The rows below come in pairs that one turn or mirror swaps. Which row does each named row swap with?
The rows were stretched afterwards, more along some directions than others.
risi: -169,150,-24,-105,21,-236,-20,144,-216,3,-78,10,262,121,-5,87,-196,-156,17,39,-229,197,136
geb: 18,7,85,-49,-265,-99,45,-388,233,86,104,-23,99,-251,126,-383,103,-75,-170,-26,67,-30,-77
pob: -102,110,-85,-41,129,57,-80,212,-231,-72,-15,-182,320,114,-148,171,-22,-76,-157,-122,-344,86,329
pog: 85,49,32,-78,-188,-208,-13,-397,123,284,48,-25,186,-228,250,-440,-71,-90,-146,214,85,-57,-201
Sov: -6,71,58,49,-461,-234,-30,-178,240,-7,256,56,10,-23,-50,-259,147,-32,-188,-146,24,135,140
lizen: -81,107,-30,163,143,-37,-47,178,-334,-10,59,-220,97,132,-282,160,-23,175,-137,-102,-318,219,307
sep: 56,-23,-341,143,160,172,49,-31,-102,-28,152,6,-146,46,129,217,-172,148,38,-230,73,-49,200
badu: -77,-325,132,44,358,-213,-93,-36,-96,10,-191,-30,198,300,-7,19,-6,7,-377,-189,-301,-35,17
vumo: -36,-28,-275,-26,119,284,0,-132,-37,-189,-11,-43,-200,-70,94,172,-172,3,-14,-104,-8,-358,-81
nizi: 42,76,116,137,-187,67,71,355,-166,251,33,123,-99,190,103,268,-299,-253,258,-24,-90,118,119
Tozi: -163,192,11,-282,-106,-259,-50,-75,186,-134,-9,24,-54,-96,-208,-147,180,124,114,-134,156,-37,-98
bazer: 7,27,30,69,-501,-137,31,-68,162,-9,242,2,-25,13,-113,-106,187,27,-171,-254,-68,88,216
pogiz: 54,93,15,84,-511,-46,75,3,-58,-31,299,66,-147,69,-67,96,78,43,-116,-297,-192,241,244
palam: -33,12,214,252,-238,152,78,387,36,176,79,133,-179,231,-98,353,-113,-166,170,-198,-86,52,175
Komas: -2,60,-348,171,192,185,73,-13,-268,-75,143,-80,-163,53,64,281,-229,155,17,-184,-15,-65,199
kur: -68,93,-253,-264,128,-176,-36,-132,168,-116,60,-19,-21,-247,115,-298,119,258,200,25,416,-77,2
Fona: 52,121,-20,197,239,31,40,58,-454,186,-31,-167,-89,-38,-74,76,-100,291,25,181,-156,212,47
silut: 69,-101,198,7,-27,-241,27,226,-13,72,0,260,-330,254,-36,168,124,-75,212,-176,145,130,60
Fise: 77,269,-357,-58,-1,138,71,-48,-390,36,97,-169,-258,-143,-38,189,-145,197,-67,-62,-30,-44,221
Pof: -13,23,45,112,267,-85,23,-180,-329,248,-91,-57,-132,-40,30,-93,-242,223,58,280,68,38,-338
Lobar: -117,49,-301,-115,321,-149,-66,-9,202,-87,62,27,-39,-55,97,-170,28,122,313,-61,429,-72,-61
ton: 170,65,103,-99,88,42,-187,194,-302,134,-61,53,82,169,-50,301,-213,-392,287,-45,-211,-103,89
bime: 61,18,125,-206,-21,-282,69,307,-68,208,-96,222,-190,222,207,80,-38,-203,218,-38,154,120,10
sav: -25,4,166,85,-351,160,197,-14,-101,-46,123,119,-189,76,130,200,-220,5,42,-182,-205,57,-85
Vedi: -46,-229,133,-57,357,-242,-121,-38,-130,70,-198,-27,350,304,151,-13,-175,-254,-342,-74,-318,-181,17
lukaz: 5,-23,-336,78,287,11,2,-109,139,-77,85,25,-108,-77,215,-145,-19,163,174,-28,377,-14,28
Dufot: 76,139,136,77,-567,30,104,46,-132,24,264,56,-184,73,-93,220,-29,31,-59,-294,-238,192,198
meb: 78,78,42,87,320,-33,58,-214,-288,243,-89,-93,-126,-161,125,-124,-231,195,148,384,113,9,-286
Kuru: -252,-15,341,145,-238,105,18,288,107,-53,18,37,-100,271,-448,375,91,-17,-17,-415,-209,-72,91
buge: -75,122,-241,-51,205,-192,101,-120,188,-127,22,48,-171,-249,242,-343,-30,281,346,107,469,83,-51
rifer: 26,-257,42,236,188,-208,75,-119,-7,79,-77,2,63,98,181,-190,-26,148,-368,67,-173,101,0
Sase: 189,202,-174,-120,-397,-12,167,-31,-181,135,100,58,-473,-287,238,-144,-14,203,-24,252,31,268,-26
Rolif: -61,186,-288,-90,168,-187,63,-112,178,-96,72,90,-234,-245,140,-330,-55,256,324,46,446,109,-53
fidu: 127,-70,170,-149,145,113,-192,184,-296,206,-108,-17,193,124,113,205,-189,-358,250,-1,-148,-57,-32
dap: 81,-42,65,14,-201,-244,38,-409,146,208,72,46,139,-222,311,-402,-137,-7,-73,194,110,-100,-137
pata: -215,271,78,-303,-149,-204,19,-66,225,-60,-52,-35,-78,-153,-184,-260,201,84,90,-121,185,2,-185
Vas: -40,-59,37,-5,-71,-104,-36,334,227,-85,65,150,-379,212,-246,170,336,15,90,-385,211,-33,197
lum: 65,-88,-13,-7,225,-99,14,-391,-84,261,-36,-33,44,-191,368,-339,-223,32,45,329,190,-114,-356
zutu: -189,-12,1,-197,78,-79,66,186,-196,104,-143,-9,287,153,166,59,-181,-151,-32,66,-205,245,-6
tizer: -303,131,273,-83,-167,-103,-23,80,112,-123,-71,-47,-102,133,-429,118,149,-8,3,-278,-84,-111,-156
Vife: 64,37,116,-22,-302,-307,-18,-299,190,191,151,0,227,-147,112,-366,52,-67,-140,84,8,60,-62
fazig: 153,-20,110,-39,31,188,-148,310,-259,170,0,74,27,162,111,312,-141,-393,305,-28,-148,-9,89
bave: -99,124,-89,92,171,66,-57,254,-271,-52,0,-215,127,85,-228,126,86,145,-179,-88,-341,208,316
tesu: 7,59,-32,46,248,-132,70,-429,-25,230,-14,-6,-21,-240,318,-422,-303,52,67,380,246,-97,-353
Fovom: -259,90,263,-48,-142,-98,-61,32,17,-118,-78,-47,-71,146,-492,144,187,39,-63,-289,-125,-103,-169
met: 63,-83,-340,140,237,43,89,-103,104,-62,135,66,-96,-75,198,-49,-111,289,158,-10,300,2,148
Zazo: -164,160,-261,-216,196,-179,-57,-83,226,-147,59,37,-44,-141,63,-291,41,113,284,19,428,-50,-117
runo: 44,1,140,-8,-286,-201,-8,-377,260,65,153,-30,120,-241,115,-391,69,-68,-156,22,117,-106,43
Vaguf: -28,-148,-216,-94,133,346,-33,-42,92,-247,-29,-29,-177,-58,40,187,46,16,-104,-200,-28,-365,-6
vig: 184,239,-138,-195,-438,29,158,-130,-174,76,147,14,-378,-321,202,-118,-7,176,5,213,61,206,-34
Giv: -143,115,-104,-141,28,-96,-55,246,-213,45,-91,-70,263,114,-4,95,-127,-87,-172,8,-338,220,232
simab: -50,-28,270,295,-187,140,114,337,34,67,71,115,-134,278,-174,459,-62,-133,251,-306,-97,42,151

Swapped with vumo: vig
Swapped with Sase: Vaguf
Swapped with zutu: ton
Swapped with Dufot: Komas

